Each path below is one point turned by a fixed rotation once a step. After each direction that follows a path, write how fast that rotation turns it, in deg/step (0 if it stays still).
Each turn is a multiple of 5 degrees from 10 to 175, or 0.
Each row of a path follows its step; steps can be skipped.
Rotation 1:
step 1: [-24.7  21.2  10.4   5.2 -15.3  -4.1  13.2  -5.4 -10.1 -20.9   8.6   5.4
  -0.9  -4.8  27.0  19.6  -5.7  -8.9   6.6  -6.6  -6.8  -3.7  -0.7  -2.1
  18.5  11.9   5.2   4.1   2.2  -5.9   9.3 -10.8   2.5   9.2  -9.7  -9.3
  13.1   3.9  -5.4  -1.0  -3.3   8.3  16.9   6.5  19.9   2.9   4.1]
step 3: [-17.6  16.4  -2.4  -6.1   2.7  -8.2  15.9   5.8  11.4 -12.2   2.5  -5.9
  10.2  -0.9   6.6  12.1  -6.1   4.7   2.4  -8.7  26.3   3.6   6.4  12.0
   5.1  10.2  -3.6 -13.9  -4.4  22.9 -13.8 -10.3   7.7  -1.6   1.1  -3.3
  -8.0  10.5  -1.5  -3.5 -10.8  18.7  -9.8  12.2  28.9  -2.7  11.0]
step 7: [ -4.6  -3.7  13.5 -18.5  -0.1   3.4   1.7   5.9  -4.6  -1.0  16.2   0.0
  16.7  -5.8   5.4  20.9 -26.2   0.5  -0.8 -14.4  -2.6  -3.5  -2.9 -19.8
  19.3 -14.9 -10.4  -1.7 -14.1  -6.6  -9.8  -8.1 -15.5 -14.9 -10.1  -2.7
   8.5   8.6   8.6  -1.2  -3.4  -4.4  -9.5  -0.2  25.5  -3.8   7.8]
step 8: [-12.2   1.2  11.4 -10.7 -11.2 -10.9  16.0  11.4  -5.5 -10.1   6.6 -23.1
  -2.1  -4.8  17.1  -5.6  -0.7  -1.5  -2.8 -16.3  -1.4 -12.8  -7.2 -20.1
   3.0  -1.8  -5.2   3.0  -0.4  12.0 -25.0  11.1  -1.5 -19.0   4.0  -3.7
 -10.0  14.7   9.5  -8.7  -5.8  11.9  -3.3  -1.9  18.8 -19.2  -6.3]
step 12: [ -7.1  -3.7   7.5 -11.1 -10.2  -3.3  -0.7  -8.1  15.6 -16.9  13.9   1.8
  14.7  -2.6  -3.8   6.8   1.0 -18.4  -1.7  -6.3   3.1  13.8 -13.4 -20.0
  16.2   3.1 -13.4   8.9   4.6   5.0   5.5 -18.1   2.4   1.3   5.2   3.1
  -7.4 -15.2  -3.1  -1.1 -19.2  -4.0  -7.1 -17.6  26.8 -19.3  -2.0]
step 14: [  3.2  -3.4  -5.1  -2.3  -1.9  -8.1  18.9  -3.0  -7.2  -6.0   5.9  -7.1
  -9.0 -12.7  10.5   8.5  -2.2 -24.9   3.2  -9.2  14.6  -4.2 -13.0 -16.7
  18.3  13.0  17.6  -0.3  14.9   1.2 -15.3 -16.6  -6.5   7.5  -1.8  -4.8
   6.1   2.0  -5.9 -25.3 -19.9  -2.2   5.5  -7.8   9.5   3.8  16.1]
step 18: [-18.6   9.9   2.5  -9.2   8.4  -5.0   3.5  -4.9  17.2 -17.1   1.2  -0.5
  -3.5  -1.0  -3.4   5.5   4.0   4.4   2.1  -9.6  14.9  -4.3  -6.3 -10.4
  17.6  14.7   8.9 -12.9 -11.1  16.9 -10.5  -2.9  -3.9  -1.8   4.6  -1.3
   9.5  22.5  -3.2 -13.7  -7.7   7.1  -5.8  10.7  25.2  -9.5 -28.7]
step 20: [-15.2  -3.7   4.1  -9.5  -8.1  -3.1  -6.3  -8.0  -0.2   0.4   9.9 -16.4
   6.7  -9.4  -7.3   0.1 -11.1 -16.9   5.8 -10.7 -14.3   1.7  -6.8   4.3
   9.5   4.7  -1.4 -23.6   8.7 -12.1  -7.5  -7.2  -5.9  -0.7  10.1  -7.3
   1.7  19.6   8.3  -4.7 -18.2 -11.1   5.0  22.3  28.5 -15.8   6.5]
Speeds:
[  0.7   0.4  -5.0  -7.1   0.5  -5.5  -3.3   3.3   2.3   2.7  -1.2  -1.6
  -2.4   3.7  -1.6  -3.2   2.1  -0.4   3.5  -0.4   1.3   0.6  -3.7  -3.2
  -3.9   0.1   1.5  -1.4 -10.0   0.9   0.0   1.7  -2.9  -3.2  -1.4   0.3
   0.7  -2.9  -3.8   4.5   0.4   2.6   7.9   5.9   3.4  -3.6   0.7] => 140
[ 1.3  3.2 -4.2 -2.6  0.7  0.3  3.2 -1.4 -4.3  2.8 -3.9  1.6  1.6  2.5
 -2.3  3.9 -1.9 -1.0 -0.9  3.0  2.2 -2.3 -8.2 -4.8  1.3 -7.0 -1.3 -0.4
 -1.8 -1.0 -8.3  4.5 -0.5 -3.6 -2.2 -2.5  6.2  1.3  2.9 -1.7  0.4  1.4
 -2.1 -5.6 -5.9  2.5 -0.5] => 40
[-1.5  2.7  0.1  0.6 -0.5  4.4 -2.8  5.9  0.1  3.9 -1.9  3.0 11.9  1.7
 -1.4 -1.5 -3.1 -2.8  0.8 -0.8 -0.5 -4.2  2.5  4.9 -0.8 -0.1 -0.4  2.2
 -0.6  5.4 -3.8 -1.4 -3.1  7.1 -3.3  1.0  2.6 -4.4 -5.0 -2.1  0.3  2.4
 -0.7 -0.1 -0.7 -5.4 -1.6] => 115
[ 5.9 -6.6  2.1 -0.9 -1.2 -1.7  0.5 -4.5  0.1 -2.7 -1.2 -1.1 -3.0  0.7
 -2.4  0.0  2.3 -4.7  2.7 -0.8  6.2 -1.2 -2.0 -0.8  3.5  0.1  1.3  2.0
  0.5  0.8 -0.3 -1.9  2.8 11.6  3.8 -4.6  5.5 -2.7 -2.2  2.9 -2.5  0.7
  2.6  0.6 -2.2  1.2 -7.0] => 20
[-0.5 -6.8 -3.3 -2.9 -4.0 -2.3 -6.1 -0.8 -2.3 -0.6  3.4  0.0  5.0  2.7
 -2.1  0.6  2.8  2.6 -0.3 -2.3 -1.9 -0.2 -0.2  3.6 -1.0 -5.6 -3.1  2.5
 -2.5  0.9 -5.3 -0.5  7.8  2.0  2.6 -5.8 -5.9  3.2  0.7  1.8 -0.8  0.4
 -3.2 -1.6  4.8  1.8  6.5] => 85
[-1.7  0.9  7.9 -2.9 -1.8 -3.0 -3.0  1.6  2.9  0.6 -2.9  4.9 -1.7  0.6
  3.7 -0.8  1.6 -2.4 -2.9 -3.8 -1.1  7.9 -2.3 -1.1 -5.1  0.2 -1.9 -2.0
 -2.1  1.5 -2.9 -8.4 -4.8  2.1 -1.5 -3.6 -0.3  2.2  2.5  0.1  7.1  2.2
 -1.6 -4.5 -0.6  4.1 -2.9] => 70
Rotation 2:
step 1: [ 11.9  -0.5   6.5  -9.3  -4.7   6.8 -25.0   9.5 -18.6  -5.3  13.7   5.0
  -8.8 -13.3   4.1  11.3  -5.7   4.3  28.6  16.7 -19.2  -5.2  -1.2  -0.8
  -3.6   2.5  -7.9  -2.0 -12.8  13.6  18.4   1.8   5.9 -11.7  -9.5 -10.2
  11.0   9.8 -10.6   2.2   9.6  -7.5  -6.2   7.0 -22.8   7.3   6.9]
step 7: [ 15.4 -11.5   4.4   2.6  -5.2  -4.4  -7.2  -7.5  15.0  -6.6   2.9   2.6
  -5.8   1.6 -12.8 -14.5  -1.2  -9.6  18.4  11.5   1.2  14.3   7.0 -17.4
 -11.8  18.1  -4.3   1.0 -20.7   1.9  -0.4  23.2  19.8   5.7  -1.6  -5.0
  15.5  26.6   3.0  -6.8  -8.2 -12.7  -5.1  -4.3  -2.6  14.8 -12.7]
step 9: [ 10.1  12.3   6.0 -11.4  21.8   0.8 -10.0  10.6  13.9   6.4 -10.9  -6.2
  -1.1  -2.2 -17.9  -5.1  19.1 -10.6   3.0  10.7  -3.9  24.3  11.1  11.7
 -29.4   4.4  -3.9   6.9 -12.8  -7.9  -6.4   4.3  20.1  -6.4   1.3  -3.0
   1.8   4.9  11.3   5.2  15.7  -1.0  -5.7  -8.7  -9.4  15.9   4.3]
step 14: [ -3.8  12.7   3.6  -1.9  -0.1 -11.4   6.5   2.1  -8.3  -2.7   8.2  -7.0
   0.7  -5.0 -15.8  -9.0  -8.7 -15.1   5.3  -2.4   7.2  12.7  12.8  24.9
 -14.0  -2.9 -12.8 -20.3   0.3  -6.4  14.9 -15.9  18.8 -12.4   8.1  -6.1
  -4.4   8.6   1.0  20.9 -21.4  -3.2   9.5   2.3   1.5   1.1 -24.8]
step 16: [ -4.4  -4.9   5.9  11.2  14.9  -9.6 -18.7   3.3  11.1   0.0   2.1  -4.2
   9.7 -12.5 -18.7  -3.8 -28.4  -5.1  18.3  -4.1 -12.7  10.5  -4.2  18.4
  -0.5   5.9  -6.4 -14.9 -13.1  17.6   8.8 -16.9  -1.5   4.2   4.3  -3.1
   5.1   5.8   4.8  -7.1  -7.8  20.7  17.1  -2.6  -5.5  11.9 -13.7]
step 19: [ -4.4 -13.7   5.6  15.3   5.1 -21.5  26.5  15.7 -12.9  10.4  -2.1 -11.2
  -1.1   5.0  -9.3   0.8  -7.0   6.3   7.5  10.6  -8.4   8.0   0.6  -2.1
  -6.1   4.8  20.9  10.2 -10.6   5.9   4.5   5.3   7.4   5.2 -22.1   5.1
   1.5  17.5   5.0  12.3 -24.2   6.3  11.9  -5.1  -8.1  13.7 -12.4]
step 20: [-11.2  13.2  -2.0  -2.6 -18.1  -7.9 -25.9  -8.9  16.4 -14.1  -3.7  -3.8
   3.4 -15.6  21.7   2.6   8.5 -23.3   0.1   4.8  -1.6 -11.3   7.6  25.7
  -7.6   9.4 -12.3   4.1  -0.1  -4.9  -5.0  -1.2  -2.4  -7.1  -4.1 -23.7
   0.9   6.0   3.4   6.2  -6.3   5.6  16.7 -10.6   3.3 -11.9  -9.7]
step 21: [ 14.6   1.5  19.4  10.2  19.1   4.1  16.9  28.8  -7.3  12.5 -11.7   1.4
  -4.0  -8.2  -3.6   5.6  -8.8   4.7   5.7  11.5  -6.6   5.7  -9.2  -6.9
  -7.6   9.5  -2.5   4.0   0.7  -2.6  16.9 -20.1   4.7  -5.4  -7.9  15.8
   5.0   9.8  18.1   0.9  15.8  -6.6  16.8 -20.1   0.2   5.1 -10.6]
Speeds:
[-9.2  7.0 -4.9 -1.0 -4.5  2.0  3.6  2.6 -1.1 -1.8  1.5 -1.2  2.8  2.1
 -2.4  1.2 -3.4 -1.0 -6.1 -1.3  2.2  2.6 -1.0  0.4 -2.3 -1.7 -1.4  1.5
 -0.3  3.3 -4.0 -2.6  2.5  2.7  0.7 -3.0  7.1  0.3 -5.1  1.2 -7.8  1.4
  4.8 -0.1  0.5  0.1  2.7] => 125
[ -3.9  -6.3  -0.5  -1.1  -2.2  -0.2  -1.8  -2.2   2.7   1.4   0.2   3.6
   2.8   0.9 -10.5   1.3  -1.0  -0.3  -5.5   4.2   1.8  -3.9  -3.3   2.1
  -4.1  -5.0  -3.1  -2.4   2.7  -1.8  -0.7  -3.5  -1.8   0.3   0.2   2.2
  -3.2   0.7  -3.0   3.8   2.5   1.8  -5.4   4.6  -4.0   3.3  -5.5] => 20
[-1.7  0.8  5.7  3.5 -1.6  0.4  3.1  7.6  3.3  3.6 -4.8 -0.7 -3.1  3.9
 -1.1 -1.0  5.5 -1.7  0.9  4.8  4.4  0.1 -2.7 -3.1 -1.2 -0.9  4.1  0.7
 -2.0  6.1 -0.6 -0.2 -0.7  1.9 -6.5  2.2  2.2 -6.9 -0.3 -1.1 -0.8 -7.9
 -3.6 -0.5 -1.4  1.1 -1.3] => 175
[-3.8 -1.0  2.6 -5.8  6.0  0.1  1.5  3.6 -9.0  0.9  5.7 -2.6 -5.1 -3.5
 -1.3 -2.1  0.9 -3.5 -4.5  0.9  2.5  2.5  4.4 -7.0 -2.7  3.1 -3.1 -2.6
  0.9 -1.5  2.1  2.5  0.6 -0.4  1.1 -0.9 -1.8 -5.2 -4.7  0.5  4.0 -0.6
  1.3  2.9  1.4 -2.5 -3.0] => 90
[-3.4  0.5  0.6 -0.3  1.5  1.4 -0.5 -0.1  5.0 -0.3  2.1 -3.4  0.4 -1.8
 -0.3 -1.3 -1.9 -2.7  6.2 -2.7  0.3 -0.3 -2.1  2.5 -4.7 -5.3 -4.7  3.6
 -6.1  3.1 -3.4  1.9  0.7  3.3  1.1  2.3  1.3 -3.7  0.9  2.9  7.1  5.0
 -4.0 -3.6  8.7 -5.7 -1.6] => 155
[ 2.5  0.0  0.8  2.1  5.0 -5.4  0.4  1.5  3.8  0.1 -3.4  1.4  3.9 -4.2
 -0.8  2.1  0.9  3.4  0.6 -2.6 -2.7 -4.5  3.9  0.4 -1.0 -4.0 -3.7 -3.5
  5.1  0.1 -6.3  2.3  6.7  1.5  0.3 -4.6  0.1 -4.6 -7.4 -6.0  1.0 -2.9
  2.7 -4.6 -1.6  0.6 -1.9] => 155
[-1.7  0.8  2.1  2.0 -2.0  2.2  0.8  3.1 -2.8 -0.8 -5.9 -5.3 -5.0 -3.0
 -1.6 -1.7  2.1  0.2 -2.5 -2.2 -3.0 -7.8 -2.9  1.9 -1.0  7.4 -0.1 -0.2
  4.3  3.6 -2.2 -0.8 -1.3  2.9  1.6  1.3 -5.8  1.3  2.6  2.5 -3.1  6.7
  3.0 -6.4  0.4  0.8 -6.0] => 10
[ 2.6  8.7  0.3 -6.1 -1.5  1.1 -1.3  1.2  2.1  1.4 -4.5  1.5  1.8  4.7
  6.6  0.2  5.7  2.2 -2.9  1.4 -4.1  4.8  2.2 -0.4 -2.8  1.6 -5.0  2.5
  2.1 -0.9 -2.6 -6.6 -0.7 -5.6  0.0  2.2 -2.9  2.0 -4.8  2.3  3.1  0.2
 -3.6 -0.2  2.1 -1.0 -4.1] => 125
